Each path below is one point turned by a fixed rotation once a step. After each direction that follows a path, write how fast that rotation turns it, in degrees each step (0 if it stays still).
Each turn is a multiple of 5 degrees from 10 to 175, or 0.
Each row of a path follows its step; steps can be skipped.

step 0: [ 17.6  19.3 -16.3 -14.1  12.6   5.4   5.7   1.1  18.9  29.4 -15.0 -21.8
  12.1  32.0 -29.4   3.3  -7.1 -13.2   4.7 -13.7  10.8 -39.9 -38.1   0.3
 -15.7 -33.9  19.3  -3.8  -3.4  16.2 -18.6   9.4   3.9  17.8  -4.0   0.2
  -9.0  -4.4  15.7  -1.4 -22.2 -24.5   6.9  -9.5  -1.2  -1.3   1.4  -6.3
  11.1   6.6  -2.1  -4.2 -22.6  -6.7   4.6]
step 1: [ 11.0  24.4   3.4  -9.2 -20.2  18.2  23.8  -1.5   1.5 -12.4   3.4  -9.6
   1.2  -5.1  21.5 -13.3  15.1  20.2  -0.1  -1.2  20.1  -2.7  -1.6 -14.6
  -6.5   9.4  11.1  27.4   4.8   1.1 -31.9  -2.4 -21.2   4.9   3.6  14.3
  49.9 -15.5   4.7  23.2  -5.3  -7.8  22.0 -11.6 -22.5 -37.9  -5.4   1.7
   2.2  -8.2 -22.6 -15.4  -6.6  22.7   8.6]
step 4: [ 13.3  -0.2  -2.2   1.3 -11.4  17.8  20.9  -9.2 -24.4 -14.0   2.6 -17.8
  -3.4 -25.2   6.5  -8.7  24.5   2.8  18.2  -6.8  17.7 -17.4 -17.7  26.2
   2.3  -9.3   9.1 -13.8   4.9   0.7  -6.7  -5.6 -11.0  -4.0 -15.4  -0.9
   0.5  -0.9 -50.2  28.7  18.1 -13.1  12.0   8.2  19.1  -4.7  -9.3   4.4
  13.1 -29.3 -35.4  18.1 -14.6  21.8   5.8]
step 13: [-33.2   7.1  -0.9 -19.0  -9.1 -13.9   9.7  19.3  22.5   5.8  -2.0 -18.2
  11.5  27.9   6.1 -25.0   6.0   2.2   6.7   2.2  13.0   1.5  -0.7  -7.4
   6.3   1.2 -31.5   8.2  25.8 -13.7 -22.4   2.5   2.2  20.3   6.1  20.1
  -4.1  -3.6  -5.9  -3.9 -17.9  -7.5  -6.5  21.3  20.3  14.2  -5.4  -5.1
  30.2  -6.2 -22.3   8.9 -16.4  17.7  47.3]
step 18: [ 11.2  -1.5  -0.3  -0.5   5.9  -1.6  14.1   3.6 -16.0  30.7  -3.1 -33.7
  11.3  25.2  22.6  -4.8 -13.4 -26.7 -11.8 -18.0  23.8 -10.3  -0.1  -4.9
 -13.0   9.2   8.3  -1.7  16.8   9.0   1.4  25.6 -33.8 -12.4  10.4  -7.1
  -9.5 -21.4  -1.9  32.2   2.5  -6.6   6.8 -17.0 -31.8  -9.3 -14.5   8.0
 -11.2 -17.1 -33.7  -2.1  15.4  10.8 -13.1]
step 22: [ 15.8   2.0 -12.6  -1.5  35.4 -19.9   3.7  11.2  -7.0 -24.8   2.0  -2.3
  -5.9  -6.7   7.6 -15.9  29.6  -3.1 -11.2  10.5   6.2 -15.4 -48.6 -10.8
   9.9 -31.2  -4.9  -1.9  22.8  -7.2 -12.0   2.9   1.7  -4.0 -13.7  -2.1
  -6.7   2.8  -2.2  12.1  20.9  -8.6  -7.2  -0.8 -23.4   3.8 -36.5   2.0
  16.5  -4.7  29.6  11.1 -30.1   3.2   9.1]
step 27: [ -0.6  19.6  11.3  26.6   9.0   4.9 -32.2  11.6   0.5  43.7  14.1  -3.8
  19.1  -7.5  -5.7  -7.9 -27.8  -2.9 -16.7  12.9  19.8 -14.5  18.2   9.4
  -8.8  -9.7  -0.8  -5.9 -11.4   8.1  -9.0  -2.5   5.7   6.2  -9.7   9.5
   3.9  20.4 -18.9   4.4   3.6 -21.3  11.7  32.2 -12.2 -27.5  -1.2  -5.2
  45.0   4.6 -14.6  -0.4 -15.2  18.1  12.2]
step 33: [ 17.7 -11.6 -29.5  10.0  -0.9  15.8  -2.8 -13.3 -20.8  20.1   4.1 -26.2
   4.0   2.1 -28.1  14.8   2.6   9.0  11.6 -12.1  10.2 -16.8   1.8  -4.0
   5.1  -0.9  27.3   1.1  -1.8  10.6 -22.6 -14.4   3.0   2.6  -5.7   2.9
 -14.3  33.7   7.0  -3.4  25.0 -18.0 -16.2   3.0  -1.8 -25.8 -16.9  17.1
  34.4   6.4  -1.8  33.6   0.3  -1.5  28.0]
Speeds:
[ 3.1 -3.9  2.4 -6.3  0.1 -2.0  7.1 -3.8  9.8 -0.4 -4.0 -3.2 -2.1  4.4
  4.7  2.1 -9.9 -1.7  1.1  3.0  6.0  5.8  5.0 -0.6 -3.6  0.0  2.0  3.1
  2.6 -0.5 -7.2 -6.9 -3.7  5.2  1.1 -4.3  1.5 -6.5  5.7  0.0 -9.4  0.0
 -2.7 -6.9 -3.7  5.9  2.7 -7.1  0.4  0.2 -4.9  3.6 -3.1  0.6 -1.4] : 60
[-0.7 -4.2  0.7  4.1 -4.7 -1.1  0.2 -0.5 -1.6  2.1  0.8  1.4  4.9  2.0
 -3.1 -1.1 -0.5 -5.0  4.9 -6.0  2.4 12.3 -5.9 -6.3  0.5 -1.7  5.1 -1.8
 -9.6 -1.7 -2.9  6.5 -7.7  0.9 -0.7  4.9  2.2  4.1  3.2  4.2 -0.5 -7.2
 -1.6 -3.4 -3.5 -6.1 11.3 -0.4 -3.8  0.5  7.7  4.6 -0.8  3.6  1.0] : 45
[  3.6   1.4  -2.8   3.5   1.2  -4.8   1.9   2.5  -1.8  -5.9   1.5   0.3
   3.4  -3.7   2.9   2.9   2.7  -0.9   7.9   6.2  -1.9   4.3 -10.8  -0.6
  -7.6   1.1  -4.5   3.4  -2.5  -1.3   3.7  -2.5  -1.9  -1.0   1.2   8.9
   4.2   4.2   0.4  -5.0  -5.1  -0.7  -8.0   4.0   2.0   8.1  -6.9   3.0
  -0.5  -0.3  -8.3   5.6   0.6   8.7  -4.0] : 40
[-12.1   0.0   1.4   0.2  -4.6  -3.9  -0.9   0.8  -8.2  -3.5  -0.4  -1.3
  -0.6   5.2  -3.5   9.3  -6.9   7.1   3.3  -2.1  -1.2  -3.6   2.3   5.1
   4.9  -2.4  -6.6  -5.6   2.8  -5.1   0.6   1.8  -2.3  -3.6  -5.0   4.3
   3.5  -2.6  -2.2   8.3  -6.3  -1.5  -0.4   2.4 -11.2   2.4  -1.0  -2.9
   4.9   1.0  -1.3   3.2   3.3   1.4  -1.3] : 130
[-3.4  1.8  0.3  4.5 -0.8  0.1 -2.5  6.4 -3.0  5.7 -4.8 -4.8  1.8 -6.1
  5.2 -7.3  5.9  6.6  0.3 -7.2  4.6  1.8  6.5  5.7 -3.1  7.7 -2.4  6.2
 -2.1 -3.5  3.6 -2.2 -5.3 -7.6 -0.8 -3.8 -0.9 -4.2  3.0  6.5 -4.6 -4.0
  2.9 -1.0  6.5  4.3  2.8 -2.1 -3.5 -9.8 -1.4  1.3 -0.3  3.3 -2.5] : 130
[-0.5 -6.4  6.4 -2.4 -0.9 -4.5 -1.7  2.5  4.8 -4.3  0.7 -7.1  4.5  4.9
  4.4 -3.0  7.9  1.8 -0.6 -5.0  5.5 -0.6 -4.6 -2.9 -1.5  3.0  4.9  2.1
 -7.2  2.7 -5.5  9.8  9.8 -0.2 -2.3  3.9 -0.2 -7.6 -5.8  4.7 -4.0  2.8
 -0.9  2.5 -2.3  2.4 -4.6  3.6  6.8  0.6 -1.9 -4.6 -4.0 -4.7 -3.1] : 85
[ 0.5 -0.8  0.1 -2.5 -2.9  3.7 -2.9  1.7  5.4 -8.4  1.3 -7.9 -0.8 -4.7
  0.3 11.0  0.9  8.8 -3.9 -4.7  2.4  1.6  2.4 -4.7 -1.4 -1.6  8.5 -6.5
  4.4  1.6 -1.2  2.6 -2.9 -7.3  0.0 -2.1  3.5 -1.1 -3.9 -4.8  8.5  5.7
 -5.6  0.0  0.3 -0.5  2.9  0.9 -7.1 -5.9 -3.0  4.3 -0.6  7.0  3.7] : 135
